In the rows, zero is written as 128.
One turn sends every row of this set to another row. A few are shown first. Where does it send the rows asked after them?
J_695: [125 125 128 131  87 130 135 121 128 100 106 131 122 153 147 161 134 133
 129 105  94 135]
J_394: [135 128 110 103 123 136  90 140  89 116 136 140 122 125  98 118 103 155
 136 122 105 131]
J_391: [132 117 123 165 100 132 104 113 160 106 118 124 112 143 139 139 125 137
 119 109 103 122]
J_696: [137  92 136 115 120 137 138 133 104 132 132 148 128  88 140 120 129 156
 138 105 110 132]
J_752: [125 137 130  98 130 132  80 128 100 102 141 109 132 117 109 111 107 151
 140 118  96 113]
J_74: [121 130 136 157  95 147 117 109 147 104 103 104 119 140 136 153 139 138
 112 119 102 130]
J_416: [120 142 150 155 126 124 169 117 162 126 131 134 115 127 110 136 140 124
 132  97 116 132]
J_229: [138 134 156 138 127 111 133 125 104 131 119 159 123 119  92 128 130 137
 148 155 147 103]
J_441: [124 149 150 128 117 129 129 120 138 131 122 126 174 138 133 109 123 101
 148 140 158 137]
J_996: [133 152 163 150 118 140 169 144 137 112 140 142 122 133 133 140 112 115
 129 104 103 116]
J_499: [148 115 153 126 127 144 129 130 125 124 138 115 116  96 133 113 108 175
 161 104 115 138]
J_402: [108 147 137 120 124 126 119 122 124 133 119 130 164 150 136  98 137 101
 128 152 153 126]
J_684: [109 151 141 127 112 103 115 138 141 134 121 145 153 154 145 101 138 117
 124 142 159 117]
J_567: [123 145 134  97 136 124  96 130 100 120 142 111 140 102  91 122 122 155
 141 108 112 117]
J_411: [120 163 132 107 121 131 135 142 131 131 118 151 149 144 139 132 128 114
 131 160 154 118]
J_829: [132 131 130 158 104 146 120  92 136 117 110 111 123 124 140 163 138 131
 134 105  98 128]
J_159: [129 130 121 106 135 122  80 137 112 126 150 122 124 123 124 112 111 159
 140 119 111  97]
J_57: [131 152 160 135 146 115 125 104 105 128 137 156 122 112 123 109 141 130
 160 129 160 116]

J_57 -> J_499
J_696 -> J_996
Where do these go?
J_567 -> J_829
J_391 -> J_684
J_74 -> J_402
J_394 -> J_695

One turn sends every row of this set to another row. A few are shown first. Where does it send the rows asked after them?
J_930: [138 106 139 128 134 107 147 135 122 132 151 136 115 146 106 143 137 141
 124  94 129 131 125 138 138 137 115 152 109 138 135 100 113  96 157 135
 132 130 152 143 162 107 126 140 131 184 148 136 122 139 118 106 103 110
 123 107  97 154 101 125  98 125 139 147 126 139]
J_437: [159 126 156 150 133 136 143 109 123 128 138 112 120 138 137 110 141 127
 109 108 107  98 116 144 125 132 132 119 130 134 120 169 133 143 131 119
 131 141 115 107 136 112 124 112 101 141 134  86 138 115 147 105 137  85
 142 144 118 108 166 140 115 147 131 187 123 129]
J_641: [135 120 142 133 135 155 138 115 115 116 147 121 104 157 119 141 120 109
 155 118 148  95 108 120 156 117  88 157 182 116 103 137 125 117 124 108
 113 119 120 122  99  96 124 125 120 136 124 136 128 129 145 126 146 120
 135 107 135 119 129 129 109 132 134 107 137 129]
J_773: [ 95 123 108 127 110 107 106 126 148 149 128 143 128 118 136 128 118 100
 129 101 101 116 113 116 137 106 136 138 141 143 140 135 131 134 117 139
 102 119 129 117 107 107 115 119 164 107 148 103 131 166 130 125 121 136
 127 137 123 145 148 109 135  96 127 100 152 137]
J_694: [141 124 147 119 130 145 158 128 106 120 119 132 124 131 119 113 161 124
 135 144 139 123 123 134 129  99 125 129 131  96 132 132 132 133 176 119
 139 118 122 149 125 131 158 102 113 142 121 116 152 132 159 143 141 164
 133  99 139 125 125 135 113 109 112 138 139  97]
J_666: [138 142 112 123 122 119 113 121 105 111 110 109 128 134 114 120 130 132
 112 117  98 125 144 138 143  86 156 129  97 109 133 142 167 111 113 121
 143 130 110 140 139 148 140 134 138 157 158 111 133 142 110 143 119 132
 132 132 142 147 101 132 152 162 139 107 160 129]
J_423: [133 111 148 123 101 143 129 144 163 136 135 111 117 113 105 141 119 123
 116 101 160  96 115 126 147 163 104 142 141 128 100 144 102 126 140 133
 124 139 150 149 128 106 134 127 122 146 117 153 116 148 148 136 116 128
 127 114 120 130 115 127 101 135 125 132 116 142]
J_451: [164 120 159 143 194 121 126 139 137 132 104 112 118 124 107 150 130 134
 114 124 110 124 122 116 144 116 111  99 108 142 134 143 151 110 136 127
 134 112 140 138 135 134 153 169 135 151 136 115 125 150 112 120 116 140
 160 135 145 148 128 125 135 154 119 135 117 161]
J_303: [128  99 138 117 146 140 121 135 150 126 127 163 116 129 134 118 105  62
 126 116 127 140 109 127 114 112 122 126 140 146 117 133 132 147 123 149
  96 168 145  91 136  97  97 125 135 111 130 137 141 133 120  95 134 123
 138 131 109 115 112 132 124 116 117 154 141 150]
J_631: [143 148 144 146 139 132 116 114 139 109 137 108 142 113 114 111 154 138
 117 114 119 136 104 157 141 139 107 124 110 128 109 123 125 115 146 130
 155 118 150 139 151 124 149 138 155 104 101 146 155 106 124 121 119 120
 139 137 102 113 165 147 131  98 146 144 112 147]
J_162: [ 95 114  99 156 120 121 103 114 141 120  93 132 144 144  99 110 116 131
 125 129 103 129 109 132 133 107 147 135 137 164 123 140 139 125 128 122
 124 137 130 123 126 132  96 114 155 110 127 101 122 143 133 148 121 134
 121 161 136 134 135 114 141 110 128 101 159 115]
J_689: [153 113 172 142 167 128 118 122 130 122  90 100 135 142  88 134 113 134
  95 124 112 132 113 111 123 113 131 101 107 140 132 147 154 133 103 108
 156 128 139 147 155 157 115 144 124 150 116 131 117 139 115 146 108 140
 149 132 129 124 117 119 137 150 126 163 111 114]
J_587: [135 140 145 132 119 117 122 118 100 154 154 138 113 126 117  99 158  98
 136 138 107 120 138 153 133 158  96 155 124 146 137 139 141 122 134  81
 118 139 150 139 119 125 138 139 109 135 122 141 139 113 143 157 119 135
 111 152 153 120 168 151 121 135 116 116 122 138]
J_358: [162 118 169 134 180 104 120 137 115 133  97 118 122 136 101 131 130 138
 107 129 123 123 132 100 105 130 124 105 134 149 123 141 142 135 122 108
 150 130 130 161 142 135 135 164 134 161 147 125 111 136  95 156 127 132
 150 134 123 129 140 116 117 136 115 142 110 144]
J_606: [134 106  85  92 112 127 160 121  95 124 137 127 127 172 124 106 134 124
 120 116 109 126 155 177 133 125 113 133 120 139 120 171 136 130 157 130
 114 120 134 149 142 136 131 126 117 134 152 102 155 143 124 111 116 123
 138 131  98 132 118 135 137 121 141 152 132 116]
J_863: [153 112 160 110 162 120 104 120 118 166 130 120 117 136 110 122 141  90
 113 127 116 145 114 117  98 130 108 122 119 124 154 155 155 148 124 148
 124 148 147 120 114 122 125 151 115 155 120 148  98 132 155 113 118 154
 145  96 120 123 108 137 116 138 107 143 124 153]
J_372: [144 121 152 121 122 120 134 128  93 113 156 104 130 134 135  98 137 135
 116 119  98 160 107 146 131 129 120 156 151 110 129 138 138 136 135 125
  93 140 123 149 152 126 135 122 138 115 123 168 156 120  77  95 126 113
 143 153 111 117 139 135 108 140 136 137 108 130]
J_346: [119 139  95 119 146 133 148 112 143 128 126 107 127 105 130 143 111 121
 131 136 107 119 123 120 130 102 135 126 109 128 144 144 150 106 127 126
 130 112  93 143 134 149 136 140 144 150 143 117 127 129  88 141 139 117
 135 131 115 157 119 111 138 143 137  94 162 151]
J_433: [134 104 129 115 142 136 118 113 127 128 124 163 109 128 132 114 135 101
 122 107 121  98 106 139  97 117 140 125 143 147  99 123 127 150 108 132
 110 148 154 113 135 116  79 121 140 117 114 138 129 125 130  92 120 108
 163 121  99 115 113 141 152  89 133 140 137 139]
J_471: [145 127 134 118 111 106 136 123 119 129 163 111 168 124 100 130 132 128
  92 124 117 114 152 129 126 132 120 145 137 159 127 111 137 146 147 105
 104 110 156 137 128 113 120 151 148 118 122 150 153 131 132 146 140 147
 137 144 123 108 177 132 147 107 127 150 123 130]
J_187: [129 129 127 145  88  84 135 126 162 116 117 107 128 143 114 148 138 147
 115 107 125  94 113 125 120 129 120 134 126 141 121 133 123 112 137 120
 115 152 129 146 133 172 134 124 125 144 127 123 143 120 129 118  96 126
 166 132 152 108 142 127 137 124 104 172 109 121]
J_647: [123 126 126 127 109  94 143 128 107 145 105 143 144 171 114 112 159 145
 136 132 132 115  97  93 115 121 137 127 131 143 126 150 141 118 128 137
  99 149 138 139 134 110 143 134  83 121 112 129 146 121 146 123 138 157
 134 170 124 117 147 130 117 101 142 130 132 142]
J_598: [152 153 108 130 121 122 136 120 120 111 122 114 117 121 135 112 118 120
 133 119  94 116 125 127 129  96 155 126 122 119 144 144 134 108 110 115
 157 118 122 145 147 139 154 152 143 143 145 108 112 135  86 128 143 116
 139 121 132 137 123 131 148 153 135  81 129 124]
J_41: [ 92 130  84 149 111 139 110 134 127 140 109 153 123 112 121 112 131 124
 119 113 106 126 106 137 128 132 140 141 156 145 130 135 126 121 135 128
 127 151 137 127 124 114 115 123 147 114 131  85 136 150 114 146 126 136
 127 123 137 126 144 105 153 102 108  92 150 147]
J_353: [167  76 142 116 151 129 112 140 107 148 134 139 126 134 128 107 142 113
 112 122 118 126 112 138 100 127 120 121 153 127 124 135 154 150 113 178
 129 139 152 143 107 120 121 156 104 152 142 146 104 130 148 117 136 165
 137 116 129 111 110 145 137 149 113 151 122 146]
J_601: [132 149 113 161 138 128 127 112 103 154 127 126 134 135 108 136 148 136
 121  92 144 117 119 117 161 134 111 118 153 149 125 143 128 123 133 117
 109 122  94 133 127  83 119 119 121 133 140 154 138 141 116  98 164  94
 163 125 119 118 148  98 135 144 141 140 149 144]
J_104: [105 103 121 103 123 134 143 125  84 118 172 106 129 115 150 105 164 127
 138 114 120 119 125 137 121 141 123 148 123 121 132 106 171 100 123 129
 116 122 133 149 123 138 120 119 129 138 105 140 155 115 113 123 121 127
 109 112 148 149 156 131 134 136 108 153 123 141]
J_225: [150 147 106 139 131 127 153 113 115 179 147 126 137 147 130 142 138 147
 142 100 131 154 134  98 137 129 125 129 114 175 134 113 126  89 148 127
 108 113 133 156 139 107 116 149  97 146 121 136 111 146 132 112 137 132
 116 133 124 111 115 128 144 140 134 131 132 128]
J_65: [131 108 126 127 124 136 109 120 130 122 117 157 133 135 124  89 125  88
 121 103 122 115 115 142 114 102 143 140 122 125 104 142 143 149  84 142
 125 143 133 111 136 118  86  88 128 106 120 132 128 138 133 109 110 113
 151 141 108 124 103 131 131 124 138 161 150 138]
J_940: [138  91 157 126 153 127  94 122 112 127 111 137 121 162 108 112 146 100
 113 132 126 135 117 137 112 105 128 143 137 126 125 136 170 154 123 142
 144 157 158 131 119 120 118 131 126 160 132 130 105 135 169 120 132 177
 112 133 137 116 115 138 142 141 109 172 143 140]

J_187 -> J_437
J_303 -> J_346
J_689 -> J_65
Where do these go?
J_104 -> J_587
J_598 -> J_353
J_423 -> J_601

One turn sends every row of this set to another row. A few are shown first. Where does it send the rows asked after them?
J_328: [ 79 170 111 145 111 153 127 126 125 129 145 120 101 128 116 118 111  92
  96 170 108]
J_19: [118 144 130 124 126 160 168 132 151 120 166 136 161 135 133 101 107 131
 125 116  83]
J_412: [121 174 107 140 116 132 158 110 144 182 126 153 138  80 137  93 106 105
 110 144  69]
J_732: [108 180  89 158 149 171 154 113 132 131 150 101 131 128 130  92 107  95
 107 131 106]
J_313: [108 167 142 150 112 139 142 112 122 130 137 172 137 121  91 101 117 134
 148 119  69]
J_158: [132 137 120 122 128 165 161 106 136 112 148 137 119  95  92 116  97 110
 145 113 107]
J_837: [ 74 170 129 149 105 162 128 132 129 138 141 124 116 123 136 105 114  80
 106 165 106]
J_635: [118 159  97 122 113 153 165 108 135 116 157 133 140 110 111 134  89  89
 132 125 111]
J_442: [123 115 140 139 130 121 134 103 140 146 122 160 120 137 114 115  85 135
 130 155 103]
J_657: [116 157  86 155 120 131 154  82 126 136 125 123 135 154 119 107  78 104
 110 138 107]
J_725: [133 128 122 138 140 143 151 105 142 155 123 153 144 148 126  89  67 133
 120 115 105]
J_582: [117 120 151 135 123 126 130 107 144 153 113 156 134 131 128 109  91 124
 151 151  94]
J_10: [ 88 170 140 136 113 155 129 126 120 127 150 171 120 118  99 102 112 134
 137 113  64]
J_986: [108 151 116 162 112 152 148  81 127 137 109 108 139 138 138  83  95  90
 135 134  97]
J_939: [ 89 180 106 130 150 156 128 113 140 185 141 125 130 113  92  97  99 114
  97 168  82]
J_817: [101 130 144 114 138 156 111 145 149 156 124 134 106 119 127 103 100 121
 130 161 102]
J_763: [104 111 139 121 132 138 119 114 144 143 130 154 100 129 126 114  80 135
 126 154 100]
J_111: [115 165 111 140 123 127 153 108 147 177 128 138 141  96 143  84 116 124
 108 155  54]
J_963: [127 146 100 128 168 165 139 122 154 154 127 105 128 121 140  95  89 111
 130 136 114]
J_569: [ 91 182 116 127 145 168 125 112 137 187 131 127 128  92  86  91 101 104
 117 158  83]
J_202: [124 151 116 162 132 135 159  89 135 154 130 138 103  87 117  80 117 129
  89 151  69]
J_979: [130 150 112 156 129 136 163  89 136 165 125 150 102  77 116  91 101 111
  93 147  88]
J_91: [120 156 116 149 131 132 154 100 143 162 129 131 124  97 129  76 123 139
  99 155  53]
J_349: [ 92 164 140 141 113 158 138 126 120 131 155 185 111 113  97 108  99 127
 122 107  81]
J_581: [ 88 159 141 155 146 181 139 108 138 185 135 132 118  99 105  74  99  97
  93 156  97]
J_94: [106 181  90 154 142 176 154 113 134 136 142 101 132 117 135  95 105  82
 116 126 112]
J_549: [ 73 159 119 155 100 141 129  97 118 116 143 130 107 136 128 118 107 100
 115 162  88]
J_788: [108 138 136 148 117 168 167 108 137 103 161 111 140 131 133  93 121 113
 121 129  86]
J_450: [ 89 164 135 152 151 174 143 115 138 182 148 140 126 113 102  77  97 114
  76 155  89]
J_203: [120 140 107 111 123 145 160 124 155 132 154 132 160 132 137 127  85 109
 131 138 104]
J_971: [ 96 158 120 167  99 124 141  86 120 121 133 137 126 139 115 118 111 102
 122 164  92]
J_21: [ 92 166 135 138 146 179 130 110 139 188 126 130 120  90  98  81  97  96
 115 156  93]
J_536: [ 74 161 124 155  92 147 134 103 121 129 141 142 117 129 137 120  98  83
 115 154 100]
J_920: [ 98 120 144 118 126 140 115 121 145 153 125 154 116 128 140 111  83 126
 143 151  93]
J_716: [118 167 127 164 118 162 164 103 122 140 133 153 149 135 117  74  96 114
 126  90  85]
J_987: [106 128 137 115 142 151 119 147 148 155 135 146 101 125 123 112  86 123
 110 160 116]
J_290: [114 163 146 158 113 141 152 115 122 134 144 191 132 122  91 106 103 125
 130 111  87]
J_836: [ 91 167 118 137 155 160 135 117 143 184 149 136 130 121  96  88  97 126
  80 165  86]
J_185: [ 93 159 131 171  91 130 147  94 123 131 130 150 137 134 130 116 104  85
 126 156 103]
J_359: [134 131 119 131 142 144 134  93 137 147 103 127 130 128 109  86  85 131
 157 120  91]
J_893: [126 161 108 144 123 133 163 101 139 179 123 160 118  72 125  96  97 104
 103 140  87]
J_219: [126 114 136 135 132 166 158  99 143 107 142 109 117 111 121 103 103 112
 139 138 105]
J_2: [122 177  96 146 124 147 150  94 117 127 131 141 135 131  86  93  99 126
 136 101  80]
J_51: [126 177 102 134 166 177 149 132 142 143 150 129 135 114 111  84 105 128
 124 102  92]
J_869: [126 172 111 142 164 184 153 131 140 142 147 133 129 107 113  83 102 121
 124  95 102]
J_951: [ 92 177 142 134 123 172 134 157 129 144 152 170 115 112 100  99 110 118
 109 119  93]
J_361: [127 138 106 135 172 168 145 121 154 151 132 109 124 122 141  91  86 114
 117 133 118]
J_462: [ 93 178 135 131 127 169 124 148 126 135 151 153 108 108  86  98 124 127
 120 125  81]

J_582 -> J_313
J_836 -> J_450
Where do these go?
J_361 -> J_869
J_412 -> J_111
J_349 -> J_536
J_203 -> J_19
J_657 -> J_725
J_462 -> J_328

